Here are some rows, each followed by its group. Groups can overlap.
[-1.0  0.4  1.1 -0.9  1.0 -0.9  0.0  0.3  0.9 -1.1  0.0 -1.7  1.8  0.8  1.0  0.9 -1.5  1.1  0.4  1.7 -1.1  0.1  0.8
 -0.3] d
[ 0.0 -0.9  0.0 -1.6  0.3 -0.4  1.5  0.7  1.6  0.0 -1.4 -0.5  0.5  1.6  0.3  0.1 -0.9  0.0 -0.8  0.5  0.5 -1.3  1.6
 -0.6] e
[-0.4  1.8 -0.1  0.1 -0.2  0.0  0.0  0.0  0.0  0.0  0.0  0.1 -0.1  0.0  0.0 -0.1  0.0 -0.1  0.0 -0.1  0.1  0.1  0.1
  0.0] f
[-0.4  0.9 -0.9  0.0 -0.7  0.6  0.5  0.6  0.1  0.8 -0.4  0.6 -0.6  0.1 -0.7 -0.8  0.5 -0.8 -0.7 -0.5  0.7 -0.5  0.2
 -0.6] g
[-0.1 -0.3  0.0  0.0  0.0  0.1  0.0  0.0  0.0  0.1  0.0  0.2 -0.1  0.1 -0.1 -0.1  0.1 -0.1  0.0 -0.1  0.1  0.1  0.2
  0.0] f
[-0.7 -0.5  0.0 -0.1  0.0  0.0  0.0  0.0  0.1  0.1  0.0  0.1 -0.1 -0.1 -0.1 -0.1  0.1 -0.1  0.0 -0.1  0.2  0.0  0.0
  0.0] f
[ 0.7 -2.3  0.6  0.1  0.6 -0.5 -0.4 -0.4 -0.1 -0.6  0.3 -0.4  0.4 -0.1  0.6  0.6 -0.3  0.6  0.6  0.4 -0.5  0.5 -0.1
  0.6] h
[ 0.4 -0.5  1.6  0.5  1.3 -1.1 -1.5 -0.3 -0.4 -1.6  1.4 -1.9  2.0 -0.6  1.3  1.5 -1.6  1.6  1.6  2.0 -2.1  1.5 -0.6
  0.4] i
[ 0.1  0.4 -0.1 -0.1  0.1  0.0  0.0 -0.1  0.0  0.0  0.0  0.1  0.0  0.0 -0.1 -0.1  0.1 -0.1  0.0  0.0  0.1  0.0  0.0
  0.0] f
[ 0.7 -1.0 -0.1  0.0 -0.1  0.0  0.0  0.1  0.2  0.1  0.0  0.1 -0.1 -0.1 -0.1 -0.2  0.1 -0.1  0.0 -0.1  0.0  0.0  0.0
  0.0] f
[ 0.7  1.2  1.1 -0.2  1.0 -0.9 -0.5 -0.3  0.2 -1.1  0.4 -1.3  1.3  0.2  1.0  1.0 -1.1  1.1  0.9  1.2 -1.1  0.5  0.3
  0.3] i
[-0.2  0.5  0.0 -1.6  0.4 -0.4  1.4  0.7  1.6  0.0 -1.4 -0.5  0.4  1.6  0.3  0.3 -0.9  0.0 -0.7  0.5  0.5 -1.4  1.4
 -0.6] e
[ 0.6 -2.1  0.0  0.0  0.0  0.0  0.0 -0.1  0.0  0.1  0.0  0.1 -0.1  0.0  0.0 -0.1  0.1 -0.1  0.0  0.0  0.1 -0.1  0.0
  0.0] f
[ 1.2 -0.7 -0.1  0.0  0.0  0.0  0.1  0.0  0.0  0.1  0.0  0.1 -0.1  0.0 -0.1 -0.1  0.2 -0.1  0.0 -0.1  0.1 -0.1  0.0
 -0.2] f
[ 1.5  0.6  1.7  1.9  1.2 -1.3 -2.3 -2.7 -1.9 -1.6  2.3 -0.2  0.2 -1.9  1.4  1.5  0.4  1.8  2.4  0.2 -1.9  2.3 -1.8
  2.7] h
[ 0.1 -0.3 -0.7 -1.0 -0.3  0.2  1.3  0.8  1.0  0.7 -1.3  0.3 -0.3  1.1 -0.3 -0.7  0.1 -0.7 -1.0 -0.3  0.9 -1.1  0.8
 -0.7] j
[-0.4  1.9  0.0 -1.6  0.3 -0.4  1.4  0.7  1.7  0.0 -1.3 -0.5  0.5  1.5  0.3  0.2 -0.9  0.0 -0.7  0.5  0.5 -1.6  1.6
 -0.6] e
[-0.8  0.6 -1.6  0.9 -1.5  1.7  0.1  0.7 -1.1  1.6  0.0  1.7 -1.7 -0.7 -1.7 -1.7  1.7 -1.6 -1.2 -1.7  1.5  0.0 -0.8
 -0.7] g
[-0.1 -0.3  0.0 -1.6  0.3 -0.5  1.4  0.7  1.6  0.0 -1.5 -0.5  0.5  1.6  0.4  0.1 -0.9  0.0 -0.7  0.5  0.6 -1.4  1.6
 -0.7] e
[ 0.9 -2.1  1.8  1.8  1.3 -1.1 -2.3 -2.8 -1.8 -1.7  2.3 -0.1  0.2 -1.9  1.4  1.5  0.4  1.7  2.3  0.2 -1.9  2.3 -1.9
  2.7] h
[-1.7 -0.5  1.1 -0.1  0.9 -0.9 -0.5 -0.1  0.2 -1.1  0.5 -1.4  1.3  0.2  1.0  1.0 -1.1  1.1  0.9  1.2 -1.1  0.5  0.2
  0.3] i
[ 1.2 -1.1  0.0 -1.6  0.3 -0.4  1.4  0.7  1.6  0.0 -1.5 -0.7  0.6  1.5  0.2  0.1 -0.9  0.0 -0.7  0.5  0.5 -1.4  1.7
 -0.7] e
[ 2.1 -0.3  1.2  0.5  1.1 -0.9 -1.0 -1.3 -0.5 -1.2  1.0 -0.6  0.6 -0.6  1.0  1.1 -0.5  1.2  1.3  0.7 -1.2  1.0 -0.6
  1.2] h
[-0.7 -1.7  0.5 -0.6  0.6 -0.6  0.1  0.1  0.6 -0.5 -0.2 -1.0  0.9  0.6  0.6  0.6 -0.9  0.5  0.2  1.0 -0.5 -0.2  0.5
 -0.1] d
[ 1.0  0.5  1.0 -0.9  1.0 -0.9  0.0  0.3  0.9 -1.1  0.0 -1.7  1.7  0.9  1.0  1.1 -1.7  1.0  0.4  1.7 -1.0 -0.1  0.8
 -0.2] d
[-0.2  0.0 -1.6  0.9 -1.7  1.7  0.1  0.7 -0.9  1.6  0.0  1.7 -1.7 -0.8 -1.7 -1.7  1.7 -1.6 -1.2 -1.7  1.2 -0.1 -0.7
 -0.8] g
[ 1.3  0.2 -0.1  0.0  0.0  0.0  0.0  0.0  0.0  0.1  0.0  0.1 -0.1  0.0  0.0  0.0  0.0 -0.1  0.1 -0.1  0.1  0.0 -0.1
  0.0] f
[ 0.1 -1.5  0.0 -0.6  0.0 -0.1  0.6  0.3  0.5  0.1 -0.6 -0.2  0.2  0.6  0.0 -0.1 -0.3 -0.1 -0.3  0.1  0.2 -0.5  0.6
 -0.4] e
[-2.5 -0.6 -1.8  1.4 -2.4  2.2 -0.3  0.8 -1.4  1.8  0.4  2.0 -2.1 -1.3 -2.1 -2.0  2.1 -1.8 -1.1 -2.0  1.4  0.5 -1.3
 -0.7] g
[ 1.6 -0.2 -0.1 -0.7  0.0 -0.1  0.6  0.4  0.6  0.2 -0.6 -0.2  0.2  0.5  0.0  0.0 -0.3 -0.1 -0.3  0.2  0.2 -0.5  0.6
 -0.4] e
[-0.8 -1.5  0.6  0.0  0.8 -0.5 -0.3 -0.5 -0.1 -0.6  0.3 -0.4  0.4 -0.1  0.7  0.7 -0.3  0.6  0.6  0.4 -0.6  0.1 -0.2
  0.5] h
[ 1.7 -1.5  0.5 -0.7  0.6 -0.6  0.0  0.2  0.8 -0.5 -0.2 -0.9  0.9  0.6  0.6  0.6 -0.9  0.5  0.2  0.9 -0.5 -0.2  0.6
 -0.1] d
[ 0.6  0.0  0.0 -1.1  0.1 -0.1  1.0  0.6  1.1  0.1 -0.9 -0.4  0.4  1.1  0.1  0.0 -0.5 -0.1 -0.6  0.3  0.5 -1.0  1.3
 -0.6] e
[-0.2 -0.4  1.2  0.5  1.0 -0.9 -1.0 -1.3 -0.5 -1.2  1.1 -0.6  0.7 -0.6  1.0  1.1 -0.3  1.2  1.3  0.6 -1.2  1.0 -0.6
  1.2] h
[ 0.4 -0.8 -1.9  2.6 -2.9  3.6 -1.6  0.6 -2.6  1.8  1.7  2.6 -2.5 -2.6 -2.9 -2.5  2.7 -1.9 -1.2 -2.5  1.6  1.6 -2.4
 -0.8] g
[-1.5 -0.2 -0.1 -1.1  0.2 -0.3  1.0  0.6  1.1  0.1 -0.9 -0.4  0.4  1.1  0.1  0.0 -0.6 -0.1 -0.5  0.4  0.5 -1.0  1.1
 -0.6] e
[-0.3  0.3 -0.8 -0.1 -0.8  0.6  0.5  0.6  0.1  0.8 -0.4  0.6 -0.6  0.1 -0.7 -0.7  0.5 -0.8 -0.7 -0.6  0.7 -0.6 -0.1
 -0.5] g
[ 1.4 -0.5 -0.8 -0.4 -0.5  0.3  0.9  0.7  0.5  0.7 -0.9  0.5 -0.5  0.6 -0.5 -0.6  0.2 -0.8 -0.8 -0.4  0.9 -1.1  0.6
 -0.7] f
[-1.1  0.0  1.1 -0.2  1.1 -0.8 -0.5 -0.3  0.2 -1.1  0.4 -1.3  1.3  0.2  1.0  1.0 -1.3  1.1  0.9  1.3 -1.2  0.5  0.2
  0.3] i
[ 0.3  1.5 -0.1  0.0 -0.1  0.0  0.0  0.0 -0.2  0.0 -0.1  0.1 -0.1  0.0 -0.1 -0.1  0.1 -0.1  0.0 -0.1  0.1  0.0  0.0
  0.0] f
[-0.4 -1.1 -0.1 -0.6  0.0 -0.1  0.6  0.4  0.6  0.2 -0.6 -0.2  0.2  0.6  0.0  0.0 -0.4 -0.1 -0.2  0.2  0.2 -0.5  0.6
 -0.4] e
[-0.3  0.8  1.2  0.5  1.0 -0.9 -1.0 -1.2 -0.5 -1.2  1.1 -0.6  0.6 -0.5  1.0  1.1 -0.3  1.2  1.3  0.6 -1.2  1.0 -0.6
  1.2] h
[-0.4  0.7 -1.8  1.4 -2.1  2.2 -0.3  0.8 -1.4  1.8  0.4  2.1 -2.0 -1.4 -2.1 -2.0  2.0 -1.8 -1.1 -2.0  1.5  0.3 -1.3
 -0.7] g
[ 2.3  0.9  1.7  1.9  1.3 -1.1 -2.3 -2.7 -1.9 -1.7  2.3 -0.2  0.2 -1.9  1.4  1.5  0.4  1.7  2.2  0.2 -1.7  2.3 -1.9
  2.7] h
[-2.4  1.0 -0.8 -0.1 -0.6  0.6  0.5  0.6  0.1  0.8 -0.4  0.6 -0.7  0.1 -0.7 -0.7  0.5 -0.8 -0.7 -0.6  0.7 -0.1  0.1
 -0.6] g
[-1.6 -0.3 -1.7  0.5 -1.5  1.3  0.5  0.8 -0.4  1.6 -0.4  1.6 -1.7 -0.4 -1.5 -1.9  1.5 -1.6 -1.2 -1.6  1.4 -0.5 -0.6
 -0.7] g
[ 0.0 -0.3 -0.7 -1.0 -0.3  0.0  1.3  0.7  1.0  0.7 -1.3  0.3 -0.3  1.0 -0.3 -0.5  0.0 -0.7 -0.9 -0.3  0.9 -1.6  1.0
 -0.8] j
[ 2.5  1.1 -0.1  0.0  0.0  0.1  0.0  0.0  0.0  0.1  0.0  0.1 -0.1  0.0 -0.1 -0.1  0.2 -0.1  0.0 -0.1 -0.1  0.0  0.0
  0.0] f
[ 1.3 -1.2  1.7  1.9  1.3 -1.1 -2.3 -2.7 -1.8 -1.6  2.4 -0.1  0.1 -1.9  1.3  1.5  0.4  1.7  2.4  0.2 -1.7  2.3 -1.9
  2.7] h
[ 0.1 -0.6 -0.1  0.0  0.0  0.0  0.0  0.0 -0.2  0.1 -0.1  0.1 -0.1  0.0 -0.1 -0.1  0.1 -0.1  0.0 -0.1  0.0  0.0  0.0
 -0.1] f
[-1.1 -0.1 -0.1 -0.5  0.0 -0.1  0.6  0.3  0.7  0.1 -0.6 -0.2  0.2  0.6  0.1  0.0 -0.3 -0.1 -0.3  0.2  0.2 -0.7  0.7
 -0.4] e
[ 0.7  0.5 -0.1  0.0  0.0  0.0  0.0 -0.2  0.2  0.1  0.0 -0.1 -0.1 -0.1 -0.1 -0.1  0.0 -0.1 -0.1 -0.1  0.1 -0.1  0.0
  0.0] f
[-0.6 -0.6  0.0  0.0  0.1  0.0  0.0  0.1  0.0  0.1  0.0  0.0 -0.1  0.0 -0.1 -0.1  0.1 -0.1  0.0 -0.1  0.1  0.0  0.0
  0.0] f
[ 0.1  0.5  1.0 -0.3  1.0 -0.9 -0.6 -0.3  0.2 -1.1  0.4 -1.3  1.3  0.2  0.9  1.1 -1.1  1.1  0.9  1.3 -1.2  0.5  0.4
  0.3] i
[-0.5  1.9 -1.3  0.4 -1.3  1.2  0.4  0.7 -0.3  1.3 -0.4  1.2 -1.2 -0.3 -1.2 -1.3  1.1 -1.2 -0.9 -1.2  1.0 -0.4 -0.3
 -0.7] g
[ 0.2 -0.5 -1.3  0.3 -1.3  1.2  0.5  0.7 -0.3  1.3 -0.4  1.2 -1.2 -0.3 -1.3 -1.3  1.1 -1.2 -1.0 -1.2  1.1 -0.4 -0.3
 -0.7] g
[ 0.7  0.0 -0.1 -0.6  0.0 -0.1  0.5  0.4  0.8  0.1 -0.6 -0.2  0.2  0.6  0.1  0.0 -0.3  0.0 -0.3  0.2  0.2 -0.5  0.4
 -0.3] e
[ 0.8  0.5 -0.8 -0.5 -0.5  0.3  0.9  0.7  0.6  0.7 -0.9  0.5 -0.5  0.6 -0.5 -0.7  0.2 -0.8 -0.8 -0.5  0.8 -0.8  0.6
 -0.7] f
[ 0.7 -0.9  0.5 -0.6  0.4 -0.9  0.2  0.1  1.0 -0.5 -0.2 -0.9  0.9  0.6  0.6  0.6 -1.0  0.5  0.2  0.9 -0.4 -0.3  0.6
 -0.1] d
[-0.7 -0.1  1.2  0.5  0.8 -0.9 -1.0 -1.2 -0.5 -1.2  1.0 -0.5  0.8 -0.6  1.0  1.1 -0.2  1.2  1.3  0.6 -1.2  1.0 -0.6
  1.2] h
[-1.0  0.7 -0.7 -1.0 -0.3  0.1  1.3  0.7  1.0  0.7 -1.3  0.4 -0.3  1.0 -0.5 -0.5  0.0 -0.7 -0.9 -0.5  0.9 -1.5  1.0
 -0.7] j
[ 0.8 -0.1 -0.1  0.0  0.0  0.0  0.0 -0.2  0.0  0.1  0.0  0.0 -0.1  0.0  0.0 -0.1  0.0 -0.1  0.0 -0.1  0.1  0.0  0.0
  0.0] f
[ 0.6 -1.4 -1.8  2.9 -2.9  4.0 -1.9  0.8 -2.8  1.8  2.0  2.4 -2.5 -2.8 -3.1 -2.3  2.8 -1.8 -1.1 -2.5  1.6  1.9 -2.8
 -0.7] g
[-0.3 -0.5 -0.7 -1.0 -0.4  0.1  1.3  0.7  1.0  0.7 -1.4  0.3 -0.3  1.0 -0.3 -0.6  0.0 -0.7 -1.0 -0.3  0.9 -1.3  1.1
 -0.7] j
[ 1.7  0.2  0.0 -1.6  0.3 -0.3  1.4  0.7  1.6  0.0 -1.4 -0.5  0.6  1.7  0.2  0.1 -0.9  0.0 -0.7  0.5  0.5 -1.4  1.6
 -0.7] e
[-0.3  1.3  1.1 -0.2  1.0 -0.9 -0.4 -0.3  0.4 -1.1  0.4 -1.3  1.2  0.2  1.0  0.8 -1.1  0.9  0.9  1.3 -1.2  0.5  0.2
  0.3] i
[-0.2 -0.2  1.2  0.5  1.0 -0.7 -1.0 -1.3 -0.5 -1.2  1.1 -0.8  0.6 -0.6  1.0  1.1 -0.4  1.2  1.3  0.6 -1.2  1.0 -0.6
  1.2] h
[ 0.0  2.4 -0.8 -0.5 -0.4  0.3  0.9  0.7  0.4  0.8 -0.9  0.6 -0.5  0.6 -0.5 -0.9  0.2 -0.8 -0.8 -0.5  0.8 -0.9  0.6
 -0.7] f
[-1.9 -0.6 -2.1  1.3 -2.2  1.8  0.1  0.8 -1.3  2.1  0.1  2.3 -2.2 -1.2 -2.0 -2.1  2.2 -2.1 -1.2 -2.2  1.5 -0.1 -1.2
 -0.8] g
[ 0.8 -0.1 -1.3  0.0 -1.0  0.8  0.8  0.7 -0.3  1.3 -0.8  1.2 -1.1  0.2 -1.0 -1.1  0.9 -1.3 -1.0 -1.1  1.2 -0.8  0.2
 -0.7] g
[-0.2 -0.8 -1.3 -0.1 -1.0  0.7  0.8  0.8  0.1  1.3 -0.9  1.1 -1.0  0.2 -1.1 -1.4  0.9 -1.2 -1.0 -1.0  1.1 -0.8  0.2
 -0.7] g
[ 1.0  0.8  1.1 -0.2  1.0 -0.9 -0.5 -0.3  0.2 -1.1  0.4 -1.3  1.4  0.0  1.0  1.1 -1.2  1.1  0.9  1.3 -1.2  0.5  0.0
  0.2] i
[ 0.5  0.6  1.1 -0.9  1.0 -0.9  0.0  0.3  0.9 -1.1  0.0 -1.7  1.7  0.9  1.1  1.1 -1.7  1.1  0.4  1.8 -1.1  0.0  0.8
 -0.3] d
Which 2 groups are nearest to each row below, nearest first, going by the distance to the group's nearest row?
[-0.8  1.2 -0.8 -0.4 -0.5  0.1  1.0  0.7  0.5  0.8 -0.9  0.5 -0.5  0.5 -0.5 -0.6  0.2 -0.8 -0.8 -0.5  0.8 -0.9  0.5
 -0.7] ~ g j
[-2.2 -1.7 -0.1  0.0  0.0  0.0  0.0  0.0  0.0  0.0 -0.1  0.0 -0.1  0.0 -0.1  0.0  0.1 -0.1  0.0 -0.1  0.1  0.3 -0.1
  0.0] ~ f e
[ 0.2 -0.2  0.6  0.1  0.6 -0.5 -0.4 -0.5 -0.1 -0.6  0.3 -0.6  0.5  0.0  0.6  0.7 -0.3  0.6  0.6  0.3 -0.6  0.3 -0.1
  0.6] ~ h i
[-0.1  0.1  0.6  0.1  0.6 -0.5 -0.4 -0.5 -0.1 -0.6  0.4 -0.4  0.5 -0.1  0.6  0.6 -0.3  0.6  0.7  0.4 -0.6  0.5 -0.1
  0.5] ~ h i
[-1.0  0.2  0.6  0.1  0.6 -0.5 -0.4 -0.5 -0.1 -0.6  0.3 -0.3  0.4 -0.1  0.6  0.6 -0.3  0.6  0.6  0.4 -0.6  0.5 -0.1
  0.5] ~ h i
[-0.6 -1.7  1.0 -0.2  1.0 -0.8 -0.5 -0.3  0.3 -1.1  0.4 -1.3  1.3  0.2  1.0  0.9 -0.9  1.1  0.9  1.3 -1.3  0.5  0.2
  0.3] ~ i d
[-2.0  0.6  0.6  0.1  0.6 -0.8 -0.5 -0.5 -0.1 -0.7  0.3 -0.4  0.4 -0.1  0.6  0.6 -0.3  0.6  0.6  0.4 -0.5  0.4 -0.1
  0.5] ~ h i
[ 1.5 -0.3 -0.1 -1.1  0.1 -0.3  0.9  0.6  1.1  0.1 -1.0 -0.4  0.3  1.1  0.1  0.0 -0.6 -0.1 -0.5  0.4  0.2 -1.0  1.1
 -0.6] ~ e j
Which 3 groups are nearest to each row below, nearest first, going by the average distance to the group's rows?
[ 0.3  0.0 -1.3  0.4 -1.3  1.2  0.4  0.8 -0.3  1.3 -0.4  1.2 -1.2 -0.3 -1.3 -1.3  1.2 -1.2 -1.0 -1.2  1.2 -0.5 -0.3
 -0.7] ~ g j f
[ 0.3  1.0 -1.6  0.5 -1.3  1.3  0.5  0.8 -0.7  1.6 -0.4  1.6 -1.7 -0.4 -1.5 -1.6  1.5 -1.6 -1.1 -1.6  1.4 -0.4 -0.5
 -0.7] ~ g j f
[ 0.5 -0.5  0.5 -0.6  0.6 -0.6  0.2  0.2  0.6 -0.6 -0.2 -0.9  0.8  0.6  0.6  0.6 -1.1  0.5  0.2  0.9 -0.5 -0.2  0.6
 -0.1] ~ d i e
Which 3 groups are nearest to each row below, nearest first, going by the distance to the group's nearest row?
[-0.8 -0.2 -0.7 -1.0 -0.3  0.1  1.4  0.7  0.9  0.7 -1.3  0.3 -0.4  1.1 -0.2 -0.4  0.0 -0.8 -0.9 -0.3  0.9 -1.3  1.0
 -0.7] ~ j f e
Which 2 groups are nearest to each row below, nearest first, going by the distance to the centre of the group?
[-1.0  0.8 -1.9  1.1 -1.9  1.8  0.1  0.8 -1.1  1.9  0.0  2.2 -2.0 -1.0 -1.9 -1.9  2.0 -1.9 -1.1 -2.0  1.5 -0.1 -0.9
 -0.7] ~ g f
[ 1.2 -0.1  0.5 -0.6  0.6 -0.6  0.2  0.1  0.5 -0.5 -0.2 -0.9  0.9  0.6  0.6  0.6 -0.9  0.5  0.2  0.9 -0.5 -0.2  0.6
 -0.1] ~ d e
Which 2 groups are nearest to each row below, nearest first, going by the average distance to the group's rows?
[-0.1  0.1 -0.1 -0.6  0.0 -0.1  0.5  0.4  0.4  0.2 -0.5 -0.2  0.2  0.6  0.0  0.0 -0.3 -0.1 -0.3  0.2  0.2 -0.7  0.6
 -0.4] ~ e f
[-0.9 -0.7  0.5 -0.7  0.6 -0.6  0.2  0.1  0.6 -0.5 -0.2 -0.9  0.9  0.7  0.6  0.6 -1.1  0.5  0.2  0.8 -0.5 -0.2  0.7
 -0.1] ~ d i
[-0.2 -0.2  0.6  0.1  0.5 -1.0 -0.4 -0.5  0.1 -0.6  0.3 -0.4  0.4 -0.1  0.6  0.7 -0.3  0.7  0.6  0.4 -0.7  0.5 -0.1
  0.6] ~ i d
[-0.3  0.7  1.2  0.5  1.0 -0.7 -1.0 -1.3 -0.5 -1.1  1.0 -0.6  0.6 -0.6  1.0  1.1 -0.4  1.2  1.3  0.6 -1.2  1.0 -0.6
  1.2] ~ i h
[-0.7 -1.3  0.6  0.1  0.6 -0.5 -0.3 -0.5 -0.1 -0.6  0.4 -0.5  0.4 -0.1  0.6  0.6 -0.3  0.7  0.5  0.4 -0.6  0.4 -0.3
  0.5] ~ i d
[ 0.1  0.8  1.1  0.5  1.0 -0.9 -1.0 -1.2 -0.5 -1.2  1.0 -0.6  0.6 -0.6  1.0  1.1 -0.4  1.1  1.3  0.6 -1.2  1.0 -0.6
  1.2] ~ i h
[ 1.0 -1.3  0.5 -0.6  0.9 -0.6  0.2  0.1  0.6 -0.5 -0.1 -0.9  0.8  0.6  0.6  1.0 -0.9  0.5  0.2  0.9 -0.5  0.1  0.6
 -0.1] ~ d i
[ 0.3  0.6 -0.1 -0.6  0.0 -0.1  0.5  0.4  0.6  0.1 -0.5 -0.1  0.2  0.6  0.0  0.0 -0.3 -0.1 -0.3  0.2  0.2 -0.6  0.6
 -0.4] ~ f e
Which 3 groups are nearest to each row below, nearest first, going by the distance to the centre of the group?
[-0.6  0.0  0.5 -0.6  0.6 -0.6  0.2  0.1  0.5 -0.5 -0.3 -0.9  0.9  0.7  0.6  0.5 -0.9  0.6  0.2  0.9 -0.5 -0.2  0.8
 -0.1] ~ d e i
[ 0.4  0.9 -0.8 -0.1 -0.6  0.6  0.5  0.6  0.1  0.8 -0.5  0.6 -0.6  0.0 -0.7 -0.5  0.6 -0.8 -0.7 -0.6  0.7 -0.6  0.0
 -0.6] ~ f j g
[ 0.1  1.2  0.0 -1.6  0.3 -0.4  1.4  0.7  1.7  0.0 -1.3 -0.5  0.5  1.4  0.3  0.1 -0.8  0.0 -0.7  0.5  0.6 -1.4  1.6
 -0.7] ~ e j f
[ 0.8 -0.9  0.5 -0.6  0.6 -0.6  0.2  0.1  0.6 -0.5 -0.1 -0.9  0.9  0.5  0.6  0.6 -0.9  0.6  0.1  1.0 -0.5 -0.2  0.5
 -0.1] ~ d e i
[ 0.4 -1.4  0.6  0.1  0.6 -0.5 -0.4 -0.5 -0.1 -0.6  0.3 -0.6  0.5 -0.1  0.6  0.7 -0.3  0.6  0.6  0.4 -0.7  0.4 -0.1
  0.5] ~ d i f
